(in the rows, 128 means zero)
One turn moves each row of this set onto another row. After a few examples, where does it send each row asked below?
z545: [127 143 119 142 104 150  97 131 144 130 129 156 158 147 146 114 103 114]
z294: [125 129 131 131 112 102 122 127 154 145 123 143 109 145 131 108 137 142]
z288: [116  95 110 124 114 145 132 129 131 120 122 124 173 160  98 120 118  95]
z365: [137 131 134 113 116 137 142 115 127 127 127 124 126  99 117 106  90 101]
z170: [137 127 113 116 105 133 106 103  95 133 111 154 152 152 110 133 109 113]
z109: [143 122 111 111 113 126 106  94 117 133 107 160 154 156 115 120 114 103]
z644: [139 148  89 133 104 108 106 117 128 105 119 130 146 151 139  99 114  96]
z449: [138 126 137 123 114 161 147 138 102 140 140 123 139 126 133 128  89 114]
z435: [162 110 147 132 121 103 132 107 127 119 106 133 150 135 125  97 147 129]
z760: [143 149 130 119 117 131 154 128 106 147 141 120 129 125 149 102 107 105]
z503: [150 145 135 124 109 122 124 146 137 116 114 141 160 152 117 128 114 163]
z963: [133 126 118 132 112 125 121 102 137 109 147 124 126 120  96  97 134 137]
z51: [129 125 137 160 125 135 148 124 118 135 151 105 129 128 132 101 119  95]
z180: [148 116 140 144 134 149 122 119 102 148 142 126 134 148 113 100 148 122]
z660: [130 147  86 128 101 105 121 118 130 119 119 143 146 165 136 100 127 101]
z473: [142  97 100 126 111 142 129 125 135 126 119 129 174 164  95 124 113 106]
z925: [130 140 136 126  97 100 118 134 137 142 119 143 126 141 123 111 134 154]
z114: [124 114 141 116 121 116 137 142 107 132 115 128 127 183 140 120 121 149]
z215: [116 122 100 115 115 136 135 128 143 111 139 116 175 152 141 139 116 105]
z905: [112 122 129 137 105 144 147 140 135 115 138 111 126 117 132 107  94  97]
z309: [159 127 131 121 143 154 155 123 123 128 112 110 142 178 119 122 121 142]
z998: [124 109 121 130 106 151 124 100 105 129 104 126 142 168 137 145 113  97]
z803: [144 156 129 101  96 148 134 117 153 134 122 120 109 136 119 115 121 118]
z788: [171 131 136 129 140 155 157 123 124 125 100 125 147 157 110 126 130 130]
z429: [142 111 156 135 126 119 132 105 123 108  95 131 151 141 109  91 141 122]
z343: [130 146 115 128 145 124 126 151 164 121 114 109 117 146 117 127 124 115]
z605: [138 119 158 114 133 110 122 133 153  98 101 113 144 151 136 122 119 102]
z179: [140 129 145 116 143 107 114 127 157 108 103 113 145 154 137 135 125 108]
z25: [127 139 107 129 140 138 151 150 160 122 112 121 114 150 109 124 126 126]
z529: [155 146 142 125 108 130 131 139 133 108 123 133 149 162 124 130 103 164]
z49: [131 136 115 141  96 150 122 129 150 141 135 126 151 189 141 111 112 104]
z916: [117 123 141 155 132 131 122 136 132  98  87 139 133 156 104 103 124 125]
z387: [138 118 134 135 129 129 134 115 100 110 141 116 143 110 140 108 102  97]
z637: [133 113 135 143 104 146 149 114 121 140 152 117 128 122 109 112  95 129]
z658: [126 114 129 120 126 118 142 128 117 128 106 118 129 192 140 117 125 148]
z917: [127 131 139 139  96 134 137 109 114 132 154 125 122 132 154 107  96 123]
z106: [129 109  94 143  95 129 115 126 103 107 103 135 151 143 134  94 107 117]
z863: [150 128 120 108 125 143 150 149 122 135 116  98 135 142 126  97 143  95]
z191: [118 127 139 155 142 124 118 142 128  88 102 134 126 150 107 112 119 121]
z281: [132 136 106 154 101 146 124 133 151 138 124 131 148 185 122 122 122  95]

z545 moves to z215
z309 moves to z429
z449 moves to z387
Now these:
z963 moves to z803
z473 moves to z109
z114 moves to z191
z288 moves to z170
z294 moves to z25
z658 moves to z916
z637 moves to z365

One turn moves each row of this set onto another row. After a few examples, where does it send each row asked below?
z285: [155 126  99 131 139 116 116 114 140 131 132 118 121 107 131 126 118 119
 152 140 146 155 133 133 132 146 161 121]
z447: [113 110 130 160 125 142 142 129 127 112 142 129 152 123  87 147 102 115
 120 108 120 132 130 131 101 102 118 139]
z38: [133 122 103 132 140 100 129 115 129 101 146 148 129 138 123 160 118 133
 120 112 162 138 109 117 132 150 127 157]
z305: [139 107 149 125 137  96 109 139 119 153 132 152 108 112 117 114 138 143
 132 137 139 140 132  83 132 101 139 129]
z588: [166 116 109 122 102 142 142 139 130 123 129 123 126 123 114 109 144 124
 115 143 141 154 110 132 144 137 146 143]
z711: [141 101 124 167 152 133 125 127  85 127 154 151 124 135 125 146 130 156
 151 121 134 117 146 127 119 110 142 125]
z677: [142 133 121 132 123 132 138 102 133 151 151 125 129 135 149 141 154 146
 123 146 128  87 113 147 119 141 131 122]
z956: [128  98 124 108 131 102 151 125 142 151 154 120 155 115 128 131 112 138
  83 133 123 126 123 120 130 111 118 132]
z862: [140 123 129 137 123 112 152 143 129 125 154 111 134 126 113 141 140 133
 130 106 163 145  81 153 142 130 134 145]
z922: [126 115 122 126 146 102 158 118 124 137 149 119 136 132 132 145 116 139
 122 109 102 139 122 112 136 141  86 132]
z648: [134  92 123 134 114 111  88 102 129 152 127 117 120 134 116 115 114 141
 144 134 146 110 111 111 137 106 164 123]
z886: [124 114 120 135 146 102 158 114 121 132 143 124 129 135 129 142 125 141
 126 112  95 141 121 108 136 138  86 133]
z306: [119 120 146 131 109 144 121 126 137 128 129  96 122 116 127 103 122 134
 130 140 132 102 109 104 131 128 153 162]
z466: [122 121 154 148 129 141 156 125 145 135 145 113 146 136 155 126 140 151
 137 109 112 124 109 123 136 145 127 153]
z793: [118 123 143 130 111 144 117 130 141 127 125 101 126 117 127 102 128 132
 136 142 136 106  99 101 125 132 156 154]
z564: [146 100 146 134 126 117 100 125 127 145 127 132 149 111 119 128 114 126
 140 152 165  90 116 133 113  99 155 128]
z420: [137  97 125 133 114 111  88 107 127 155 130 124 110 130 115 115 113 138
 148 134 152 117 113 106 141 103 159 127]
z398: [130 130 145 147 139 123 153 127 107 140 141 150 136 117 129 146 141 117
 109 129 114 145 141 128 125 134  86 142]
z409: [140 106 124 145 136 105 105 107 117 139 126 162 119 133  90 129 136 119
 116 146 155 111 128 143 111  91 121 121]
z95: [132 114 130 132 158 108 131 130 104 140 139 157 160 129 100 141 142 129
 137 137 134 144 124 139 108 112  96 102]
z65: [147 100 129 161 144 121 112 116 123 133 147 142 115 157  85 116 115 153
 150 139 145 128 129 144 123  98 132 104]
z182: [172 114 127 114 149 117 123 152 135  86 122 138 140 142 100 137 120 146
 124 116 145 127 134 115 127 133 128 132]
z584: [127 146 156 136 107 129 115 125 150 138 116 127 126 117 104 127 148 116
 155 139 131 121 102 115  94 124 132 123]
z527: [142 106 129 159 142 122 108 112 132 136 150 144 118 158  80 113 116 149
 148 142 148 122 125 138 127 100 127 104]
z299: [166 136 135 142 150 119 114 131 154 125 131 121 108 129 104 128 128 125
 138  93 154 134 147 144 141 119 138 120]
z440: [127 115 117 135 147 125 141 122 114 115 139 134 137 153  86 115 111 129
 125 121 130 149 140 118 101 119  89 111]
z62: [128 122 153 147 124 138 155 122 147 135 143 113 136 138 155 128 143 153
 127 113 112 117 106 129 134 149 127 153]
z265: [131 119 142 152 124 142 113 127 143 144 128 132 139 103 143 129 137 111
 111 131 133  90 121 115 142 113 155 155]
z672: [127 116 153 147 138 120 145 141 118 134 124 112 158 100 159 144 143 126
 119 124 108 124 121 124 119 136 136 141]
z312: [131 114 124 133 142 117 142 122 109 121 138 132 135 156  88 113 114 136
 132 125 136 146 139 115  99 121  85 107]

z447 moves to z956
z285 moves to z299
z420 moves to z65
Now these:
z398 moves to z672
z886 moves to z466

One turn moves each row of this set onto another row. After a few examples, where does it send each row asked below?
z350: [101 142 115 127 138 128 116 139 138 162 122 105 119]
z128: [ 96 138 126 117 114  92 115 131 140 151 123 133 149]
z585: [121 110 109 137 131 110 112 145 116 143 169  96 134]
z433: [141 114 112 129 124 110 113 126 162 164 120 105 118]
z140: [139 116 116 142 132 110 118 152 136 143 169 100 137]
z541: [109  99 157 105 131 110 148 110 108 127 145 118 123]
z574: [123 124  81 134 113 111 131 120 126 153 135 103 106]
z628: [114 103 122 111 108  85  95 114 134 141 138 116 147]
z446: [145 110 143  81 115  99 117 132 138 114 134 107 124]
z907: [155 115 128  99 122 109 153 138 143 129 127 121 101]
z74: [ 99 126 142 129 135  99 122 144 126 148 145 105 161]
z581: [143 162 115 117 135 134 127 115 127 146 152 127 135]
z239: [ 95 124 141 136 139 104 122 150 125 142 144  99 149]
z530: [116 137 121 112 134  99 139 102 143 101 134  87 136]
z682: [121 117 133 104 117 107 159 110 118 147 130 148 113]
z827: [114 120 129 104 110 109 165 109 115 148 130 139 118]
z477: [129 138 111 127 129  88 162 111 149 121 121 102 130]
z550: [143 107 144  85 120 103 134 128 139 108 136 115 118]
z415: [131 112  98 132 121 108 118 126 140 172 121 109 113]
z334: [104 139 121 129 145 129 117 140 135 164 130  96 129]
z311: [112 105 108 122  99  75 124 105 131 137 127 110 138]
z475: [117 120  81 135 111 111 133 123 131 155 132 103 112]
z118: [132 125 163 119 143 119 117 105 130 132 139  87 142]
z270: [105 107 104 132 120 108 119 127 115 125 161  84 134]
z504: [145 134 113 108 119 122 130 152 110 115 162 109 120]
z778: [148 135 144 132 121  91 149 117 137 155 128 130 148]
z376: [123 115 165 111 141 121 131 106 125 129 136  87 140]
z876: [111 126 124 104 129 139 153 116 104 139 150 116 105]
z701: [125 154  99 124 133 106 150 119 137 109 150 101 128]
z20: [154 125 125 101 125 114 132 157 124 119 162 108 115]
z842: [104 103 152 103 125 113 154 109 106 128 142 111 128]
z823: [131 127 155 116 149 126 119 103 129 131 137  89 146]
z735: [156 115 120 117 113 101 154 142 134 144 109 113 113]
z318: [126 115 125 109 111  94  91 120 150 132 149 117 149]
z178: [143 162 120 118 132 134 122 117 127 146 156 122 126]
z105: [133 107 143  86 112 104 113 120 128 109 123  99 131]
z859: [147 131 143 130 128  94 152 114 137 153 125 126 156]
z878: [116 124 127 106 136 138 147 118 106 139 152 124  99]
z771: [106 102 108 121  99  82 122 108 133 136 127 108 141]
z683: [134 158 117 107 130 142 130 116 121 142 156 121 121]
z313: [110 107 108 131 123 103 119 123 111 123 161  81 130]
z213: [142 132 140 124 116  94 162 119 131 154 128 136 144]
z932: [161 115 127 103 119 103 143 145 144 141 121 112 106]
z806: [149 119 129  97 128 118 142 146 129 110 158 114 108]
z245: [103 145 120 114 119 101 115 127 142 162 123 130 147]

z504 moves to z105
z771 moves to z475
Now these:
z932 moves to z20
z823 moves to z859
z806 moves to z550
z74 moves to z245
z350 moves to z239
z433 moves to z140
z313 moves to z311
z628 moves to z415
z827 moves to z876
z778 moves to z178
z213 moves to z683
z541 moves to z682
z530 moves to z477

One turn moves each row of this set onto another row. After a few examples, where does it send each row asked below?
z391: [ 80 126 117 129 126 158 172 144 138 110 109 112 159 116 124 138 158 127
 119 136 119]
z161: [ 81 121 122 101 159 170 169 137 128 118 113 140 172 122 130 155 170 175
  93 130 100]
z598: [132 129 129 116 161 180 159 159 131 169 129 134 150 122 148 140 138 133
 122 148 152]
z97: [ 79 106 123 114 140 174 164 119 104 167 120 123 161 139 115 102 133 155
 111 150 152]
z894: [ 81 121 117 123 117 158 167 133 114 107 130 122 151 129 126 127 172 141
 140 157 145]
z636: [107  92 125 104 158 175 165 167 117 199 140 116 164 133 123 156 165 147
 123 151 141]
z838: [ 82 121 126 114 162 197 172 146 127 148 116 109 170 129 128 126 128 142
  76 121 130]
z973: [ 91 108 126 105 156 200 156 156  95 129 153 131 174 155 130 107 155 162
  90 143 145]
z739: [ 72 126 118  89 112 144 158 152 123 129 116 131 160 130 117 128 174 177
 140 151 149]
z798: [ 71  99 131 106 157 171 122 146 123 144 148 124 184 147 117 164 159 124
 121 163 127]
z608: [ 53 120 114 103 152 174 190 181 111 165 147 132 166 132 151 153 145 171
 102 147 155]
z664: [ 79  98 123  95 134 171 137 154 123 157 139 122 175 132 132 172 161 113
 101 151 121]
z974: [ 89 159 133 117 134 174 137 178 133 139 123  97 163 140 133 130 131 182
 114 140 139]
z68: [135 122 130 120 170 177 147 174 133 157 139 141 166 131 140 131 143 137
 120 149 140]
z90: [ 93 156 131 111 123 174 137 176 119 138 132 103 156 144 139 127 140 188
 119 149 151]
z442: [ 53 110 112 111 155 151 175 184 119 171 143 140 184 136 131 132 140 172
 109 151 138]
z891: [ 64 140 124 103 141 154 161 159 154 124  93 112 169 118 112 147 153 163
 123 129 127]
z291: [ 40 125 123 118 176 170 180 169 126 162 139 127 176 136 130 149 132 174
 117 151 155]
z557: [100 100 132 114 183 182 159 170 132 186 137 110 175 138 113 159 157 147
 123 147 134]
z630: [ 91 153 127 115 117 162 139 171 127 152 119 101 158 138 133 122 133 183
 119 146 143]
z216: [ 72 139 129  88 143 178 156 174 130  95 130 122 166 134 128 150 179 176
 119 136 143]
z665: [ 67 107 131  96 144 179 137 128 117 154 140 116 162 135 131 178 157 120
 121 162 146]
z883: [101 102 133 105 177 194 164 165 115 179 150 112 162 140 126 165 168 152
 125 152 153]
z329: [ 83 126 123 127 143 175 160 158 125  83 139 119 167 132 126 136 174 140
 123 143 129]
z470: [ 74 119 121 102 143 158 174 110 118 138 103 140 157 120 125 149 166 178
 117 144 120]
z908: [ 79 116 125 100 156 167 160 127 107 114 129 150 168 138 125 143 182 191
 117 150 121]
z431: [125 127 136 123 174 179 148 154 128 160 138 138 156 134 136 132 141 142
 139 158 160]

z630 moves to z974
z798 moves to z665
z216 moves to z739
Now these:
z838 moves to z973
z608 moves to z442
z908 moves to z470
z391 moves to z329
z598 moves to z68
z883 moves to z636

One turn moves each row of this set onto another row. After a few examples, where does it send each row asked below?
z748: [111 154 133 106 158 131 112 113  70 133  72 123 109 132 132 147  95 148
 108 147 184 142 135 136 140 132 117  93 125 141 129 102 109 105]
z236: [ 95 127 119 124 129 135 131 141  88 156 125 177 115 138 142 168  95 159
 151 168 151 140 131 161 132 133 109 136 123 136 139 124  97  83]
z355: [ 84 164 109  93 159 137 124 122 111 113  66 137 109 125 128 153  87 160
 119 138 170 112 144 127 156 109 134 101 130 134 116 100 106  90]
z661: [ 86 107 114  88 171 143 119 122 111 113  59 166  90 159 123 148 111 118
 110 152 179 133 148 125 123 131 125 134  90 148 141 107 118 114]
z30: [104 125 118 121 127 139 151 183  99 141  63 174 125 131 144 131 116 163
 143 169 155 140 144 135 127 104 124 123 124 138 145 111 115 102]
z567: [104 157 117 103 149 140 126 129 119 134 104 162 128 169 138 135 124 114
 120 177 147 134  96 117  95 127 103 102 133 186 158 101 115  87]
z458: [ 94 123  86 111 131 130 146 167  69 127 119 187 113 145 143 150 104 145
 124 146 140  95 131 133 137 117 121 112 117 152 143 103 115 117]
z626: [ 89 155 118 117 162 132 138 113 142 141  78 166 102 159 141 151 111 131
 157 170 129 116  93 124  98 122  95 104 117 154 137  91 118 105]
z738: [ 99 151  87 125 147 127 166 146 118 138 117 144 143 152 110 156  95 144
 147 141 172 148 120 137 108 140 102 140 108 161 144  83 104 139]
z724: [ 84 112  76  74 153 125  80 123 117 134  94 151  89 150 146 146  81 143
 125 163 187 130 136 119 119 117 108 120 118 141 134 103 116 113]
z71: [ 76 159 111 113 142 131 125 111  83 136  85 144  97 139 120 135  65 138
  90 147 180 125 140 126 140 115 144 104 131 144 139 129 113  91]
z786: [107 164  80 113 135 132 149 155 130 131 112 146 134 155  89 134  94 150
 162 145 166 141 122 137 103 113 111 149 120 157 145 107 108 118]
z116: [103 154  85 135 154 125 157 158 103 138 102 153 138 170 105 131  71 130
 150 138 153 147 125 141  90 118 119 136 122 159 148  97 113 132]
z487: [ 71 154  94 113 136 143 147 128 142 154  92 158 122 153 144 156 106 134
 129 180 165 116 113 118  79 121 117  99 128 169 145 104 149  90]
z643: [ 85 121 113 101 184 155  97 145 120 125  83 158  96 126 146 144  80 122
 107 152 188 145 132 152 104 102 118 129 125 164 138 117 100  93]

z738 moves to z786
z567 moves to z626
Now these:
z643 moves to z661
z355 moves to z71
z458 moves to z236

